In the rows, 100 means zero.
Named moves come first, each a turn or a mirror and shown by rows before and after it. Which of them, in which order, take the first row of each pair that follows to the second? Write the first one first, as in the answered first pair.
A (before -> after):
110 101  81 107 129 132  79 106 -> 104 100 106  74  97 137  77 103
105 116 111  60  90 103  50 134 -> 121 110  81  90 122  89  63 140
130 143 114  89 106 114 128 105 -> 124 137 122  86 100 113 127  99
E (before -> after):
126  94  80 129  79  58  78  98 -> 122 105  89 106  77  57  77 129
 74  75 117 102  93  88 111  63 ->  79  99 130  59  90  89  96  98
119  88  92 120 101  94  68 126 -> 120  85  91 131  99  95  69 112
 71  83  95  93 112 108  95  94 ->  73  82  99  91  96 109  94  92
J (before -> after):
 88  89 116  75 110  99  96 130 -> 114 102 112  79 119 114 111 120
 98  88  84 105 130 134  71 100 ->  84  75  80 102 127 126  67 105
 85 103 114  90 112 148 113  85 -> 106  90  95 120 120 133 107  71

Each pair is 2 to 3 moves apart.
106 113  74 116 116  60 103 131 -> 122 142  84  98 119  86 118 128 | J then J then J
134 123 108 126 101 137 117  59 ->  55 113 130  65  67 100 109 101 | J then J then J
 89 111 110  89  92 133 130  57 ->  85  90  76 130 122  94 118  72 | A then J
 86  73  93  97  88 101  75  85 -> 100  91  73 111 135 103  84 105 | J then A
136 101  89  77 167 131  89 144 ->  87  75 125  54 127 172  91  86 | A then E then A
 99  60  96 112  92  84  63  67 ->  92  94  99  81 116  74  60 128 | E then A then J
 83  69  97 100  40  70  76  83 ->  94 107 112  64  45  71  92 131 | A then E then J
104  90  71 129 112  71  95 108 -> 123 135  97  93 109 116 123 106 | J then J then J
 99 104 105  80  58  80  77 101 -> 134 119 106  94  75 111  88  86 | J then J
125 115 107  71 107  92  77 135 -> 125  96 122  75  85 133  93  73 | E then A then J
 84 110 131  46  78 134  79 115 -> 149  87  83 130 110 116  60  70 | J then J
